Each named move below is a turn or a mirror, shown by a few rows before and after it. Which moves, in which order, take the first row of each later pair to the second? The first pair is answered.
move Q_283:
[-10.3   5.7  -0.4  13.5  17.0 -32.4  14.1 -17.0  13.7 -36.4  15.8   1.8
   3.3 -38.4  12.1  -1.2  -5.4  -7.6 -13.6  10.6  -8.2 -27.2  49.7  16.5
  -1.4 -25.4] |-> [ -7.8   2.8  -0.4  15.7  19.1 -31.2  11.0 -16.8  11.3 -34.9  19.0   1.6
   5.3 -39.5  11.5  -1.5  -5.2  -9.4 -13.0   9.2  -7.7 -25.5  53.8  13.5
  -0.8 -28.7]
[ 19.7   2.8  -4.0  -1.4  -9.1   4.6  40.5 -30.3  -5.3 -30.9 -11.0  -2.5
   4.3 -17.4  35.8 -36.2  18.5  11.1 -16.8  12.8 -16.4 -21.5 -10.7  30.5
   6.9   3.8] |-> [ 32.6 -16.8  -2.5   0.7  18.8  20.9 -22.2  -0.5 -15.9  -8.4  31.0  -7.5
  26.5 -29.5  17.7 -48.1 -12.5  -4.9 -15.6   1.8  19.3  -5.9  30.7  -4.8
  -2.9  -8.6]
[ -8.8 -24.6  -4.5   3.1  -9.5  -4.5 -50.9  32.1 -19.5  20.3  26.6   3.8
  -2.3   6.9  -1.8  28.6 -22.6 -12.2  10.4  -7.7  28.0  26.1  12.3 -37.1
  -6.3   4.1] |-> [-26.8   2.2  -4.9  -1.4 -41.0 -26.3  25.2  -5.9  -5.8  -8.6 -25.4  11.2
 -29.0  21.9  19.0  41.5  13.4   5.1   8.8   6.7 -15.8   4.7 -40.8   6.5
   6.6  19.1]
[ -0.7  -2.1   8.7  -1.1  -5.9 -12.5  -5.5   4.7  -5.6  -0.9   0.8   3.8
   0.5 -14.1   8.2  15.5  -3.9  -5.3   5.9   7.2   6.0  -8.9  13.5   2.0
  -1.7   7.0] |-> [ -2.4  -0.1   8.0   0.8  -8.6 -13.3   0.9   1.2  -5.3  -2.2  -1.8   4.9
  -1.2 -12.0  10.0  18.0  -1.8  -3.5   5.6   9.3   2.8 -10.1   5.0   5.6
   1.0   6.7]
move Q_816:
[  6.1  15.3   2.6  22.0  27.9  40.1 -10.5 -29.1  -5.4   5.5  57.0  18.9
  -3.6  -6.8  -8.9 -16.1 -14.0   2.8  37.0 -12.9   4.6   0.4  23.8  -5.0
 -10.0 -15.4] |-> [ -3.3  -6.9   6.1   5.8  26.1  12.7 -43.0  15.5  -6.7  25.6  39.0  -1.4
  -0.4   0.1 -37.3   6.1 -33.5  -5.3  20.8 -11.3  24.6  21.8  27.1 -23.2
  -9.8 -12.3]
[  4.3  10.0  -5.4   7.4   4.7  25.6   3.9  -1.8   3.0   6.6  22.4  -9.9
   7.9   5.1   6.3 -15.6   4.5  -4.8   5.1  -4.9   6.9  20.5   1.5  -3.4
  -2.8   0.0] |-> [  1.1   1.5  -4.8   2.7   6.4  16.8  -7.4  10.0   1.2  13.1  14.4 -15.6
   9.4   6.9  -3.8 -10.0  -1.1  -6.8  -0.8  -4.9  11.9  26.4   1.5  -9.0
  -3.9   0.8]
[ -2.3 -22.8   9.0  -7.2 -11.0  11.6  -8.1   2.2 -12.7  13.8  28.7  11.2
 -19.3 -15.4  44.8 -10.2  11.3  -6.3  17.1 -15.4 -14.6   2.3 -11.7  -7.7
 -19.3  -1.5] |-> [  3.7 -14.0  13.7  -6.6   4.5  24.8 -11.3  -0.4  -6.3  10.9  33.9  13.5
 -14.8 -17.8  29.6 -21.5   6.6  -4.4  21.2 -19.0 -18.0   5.9  -1.5  -4.2
 -23.2 -13.5]
move Q_323:
[ -8.3  17.6 -20.1  -1.9  32.2   3.3  -4.1  -6.0  16.3 -25.0 -34.5 -14.9
  24.7 -35.2 -15.5 -22.2  30.7   1.2 -15.1  -3.0 -10.2 -26.7  11.1  -0.3
  -1.1   3.4] |-> [-14.1  15.7 -29.5  -4.1  25.5   7.5   3.8  -4.3  14.3 -24.0 -34.1 -17.3
  24.3 -21.6  -4.7 -26.1  37.5   1.9 -16.1 -10.7 -13.6 -16.8  -8.1   1.9
  -1.2  13.4]
[ -8.5  -0.5  21.1 -16.9   2.1 -14.4 -19.5   5.6   3.5   8.8 -34.4   2.2
 -20.2 -15.9 -65.6  16.0  -8.7  -3.8   4.1   2.8   1.5  26.9   2.2  14.0
   6.7  -8.5] |-> [ -3.3 -13.9  10.2 -23.8   7.5 -13.3 -26.6  26.3   4.2  15.9 -32.1 -16.0
   0.1 -10.7 -51.1  -6.4 -10.9  -3.8 -14.1  -8.6   9.2  39.4  -2.6   7.5
   7.7  -1.1]
[-38.5 -13.8   1.0  14.2   6.0  16.8 -11.4  -8.6 -22.0  -1.4   7.9  28.8
  27.9  -4.1   5.6  20.3 -11.5   4.8 -12.9 -19.3  24.8 -11.3  -3.3  14.1
   7.8   9.0] |-> [-38.7 -10.7   3.3  14.6   5.3  16.9 -10.9  -8.1 -23.9  -2.4   6.3  28.3
  26.7  -3.5   5.7  23.0 -11.7   3.9 -12.2 -19.2  25.6 -11.9  -1.0  14.8
   8.7   8.8]
[ 13.8  24.3 -20.3  -5.9  37.9  15.2  -9.5   0.2   3.9  -7.9  37.6 -17.5
   7.7 -21.8  23.4 -16.4 -11.2 -12.7 -22.1   0.6  -6.7  -9.4  13.0   4.2
  12.8  -0.6] |-> [  5.7  27.3 -29.8  -5.3  26.7  21.9   8.4  -6.0   3.9  -9.2  37.1 -12.4
  -0.4  -4.8  35.3 -14.0   0.7  -9.6 -13.9  -5.7 -17.5   0.6 -10.7   9.4
  15.3  12.5]

(two moves a pair)
[-14.5  33.4  26.5  -5.6  26.4  14.6  -7.9 -21.1  29.0  -7.4 -26.4   8.6
  -9.9  15.6 -70.9  10.2 -15.9   6.5  20.0   2.6 -23.4   3.0  10.2  18.2
   0.7 -16.6] |-> [ -2.3  12.4  12.1 -15.0  39.3  17.8 -34.1  16.7  28.0   8.9 -16.5 -20.9
  24.8  14.3 -61.0 -20.9 -26.7   3.5 -10.1 -14.8  -4.7  20.1  20.1  -1.6
  -1.3 -10.7] | Q_283 Q_323
[  8.5  -7.6 -12.7   0.6 -17.5  48.1  19.4  -2.5  30.2 -19.1  13.8   6.1
  -5.8  11.9  13.9  11.4  40.0  -2.4  12.8 -12.6  -0.6  36.8 -26.2  16.3
  -6.0  32.2] |-> [ 17.2   3.0  20.2   1.4   1.0  33.2 -11.8  -2.9  36.6 -19.3   7.0  20.0
 -19.7 -17.3 -47.8  38.4  11.7 -10.1  25.6  13.9  13.7  18.6  19.6  11.7
 -10.4   0.1] | Q_323 Q_816
[ -3.9   5.4 -13.7  10.9  -3.4  26.2   8.8 -12.7  -4.2   1.6  15.6  12.8
  -0.8  27.1   7.4   0.0  14.3   5.1  21.3 -26.1 -11.3  21.4 -28.0   2.9
  -3.4  12.7] |-> [ 14.9  -1.8   9.5  10.7  19.3   7.9 -30.6  -3.7  -1.6   4.4  14.7   9.3
  11.9 -19.1 -25.1  -3.4 -20.6  -1.7   6.6  -2.6  12.3  -6.9  31.8  -9.1
  -9.3 -13.9] | Q_323 Q_323
[ -0.4   5.9  11.2   3.1 -19.8  -1.8  12.4 -25.9 -11.6   0.9  19.6  19.6
 -29.1  -3.6  39.2  19.4   2.2 -21.0  35.4   5.7 -21.1   3.2 -10.5  30.1
  20.3   7.5] |-> [ 12.4 -13.7   7.1   1.6  -1.1  10.8 -33.5   2.5 -20.2  16.9  48.2   7.1
  -6.8 -11.5  31.4   1.9 -19.4 -30.6  26.6  -6.3   9.0  17.5  18.4   3.6
  13.3   1.4] | Q_283 Q_323
[ 10.1  -3.4  -5.2  14.8  17.6  -8.7   6.3   6.1   6.9 -10.9 -21.4  -2.7
   2.4 -16.2   7.5 -33.0  14.0 -17.9 -10.9   2.8   3.0  -6.2   4.4  -0.4
  10.2  11.0] |-> [  3.4   4.4  -3.4  20.4  11.1  -6.0  19.2  -8.2   6.1 -15.2 -21.5   9.4
 -12.7 -11.3   4.8 -20.0  21.9 -16.1   3.3   3.5  -6.0 -10.1  -5.6   6.2
  11.2  11.0] | Q_323 Q_323
[ 10.3 -30.8 -39.2   5.3  -4.0  -6.0  -3.0  21.4   9.5   7.1 -22.1 -20.5
  14.0  -4.0  16.3  -9.2   2.2  -4.6 -38.7  31.4  22.5 -14.5  24.1 -39.2
 -26.1  -4.5] |-> [ 14.9  -4.8 -37.7  12.4  -2.7  10.3  39.1 -18.5  18.5 -16.7 -29.9  -7.5
   8.0  -4.2  26.2 -23.9  21.4   4.4 -25.7  36.0  -6.9 -29.0   7.7 -12.9
 -23.8  -5.3] | Q_283 Q_816
[ -2.5   5.3  -2.9   7.6 -12.2  19.3  33.0   2.6  -0.9 -17.2 -10.9 -28.3
  -7.1   8.1   9.5 -14.0  17.1  19.5  10.5 -27.6   4.2  17.2  -9.4  15.7
 -17.0   5.0] |-> [ 10.4   7.3  17.1  10.9   2.3   7.1   7.7  -1.8   1.9 -20.3 -11.9 -23.1
  -5.0 -25.7 -19.9  -9.2  -4.6  11.4   9.1  -5.4  17.5  -8.4  34.4  12.0
 -22.9 -20.3] | Q_323 Q_323
[ 13.6  11.9  13.7  10.6  32.0  29.3 -34.1 -16.3  -5.1   1.6  40.7  21.4
   6.0 -23.5 -34.9  -9.0 -21.2 -11.9  26.0   5.9   5.1  -9.4  38.8 -17.3
 -21.1 -28.5] |-> [-24.8   8.7   8.3  -9.3 -22.0 -36.2  31.6 -18.9   4.2 -11.2 -43.7   9.2
 -31.9   2.8 -12.5  43.0   9.9   2.2   4.5  30.6 -26.5 -18.4 -31.3  13.7
  -1.3   2.3] | Q_816 Q_283
[  7.9  -4.2  11.3  -8.4  -8.2 -10.0   1.5   8.0  -2.3  -3.4  -9.2  -7.6
   9.8 -14.5   1.6  -1.4  -9.5   2.8  -2.8  10.0   4.4 -13.8   5.1  -0.2
   4.5  -2.7] |-> [  7.6   0.4  10.4  -6.8  -6.3  -4.0   8.0  -1.3  -4.3  -7.4  -5.7  -2.3
   8.4 -16.8   6.7  -6.4  -5.4   6.5  -0.3   9.0  -1.1 -19.0   5.2   3.9
   3.1  -2.7] | Q_816 Q_816
[ -7.0 -33.6 -25.8  14.6 -27.2 -39.4 -24.3  12.1  19.6   4.4  31.2  -3.3
   3.4 -22.4  34.2 -14.9   2.0  -0.2  -0.5   8.9   1.3 -12.9 -15.9  -2.6
  12.2  -3.3] |-> [  2.5  -4.2 -22.3  22.7 -14.1  -9.1  -7.3 -18.9  27.8 -10.2  43.0  16.2
  -1.7 -21.6  25.8 -29.3  14.3   5.7  23.1   1.9 -16.8 -16.7 -16.8  13.8
  10.6 -16.2] | Q_323 Q_816
[ 14.9  17.0   5.1   0.9   7.8  -6.1  14.5 -28.4  19.5  -1.4   7.6  19.3
  12.0 -19.9  -0.3 -16.5 -11.5   2.2  -5.7   1.7 -21.0 -14.0 -13.1  19.2
 -17.6  -3.1] |-> [ 12.6  12.3   8.5  -9.7  11.7 -13.6   3.5 -14.9  26.1   1.4  -4.9  10.2
  11.9 -16.4 -24.0 -11.9 -20.6   2.5 -14.1   3.5 -20.3  -6.5 -14.1  17.6
 -18.8  -6.8] | Q_816 Q_283
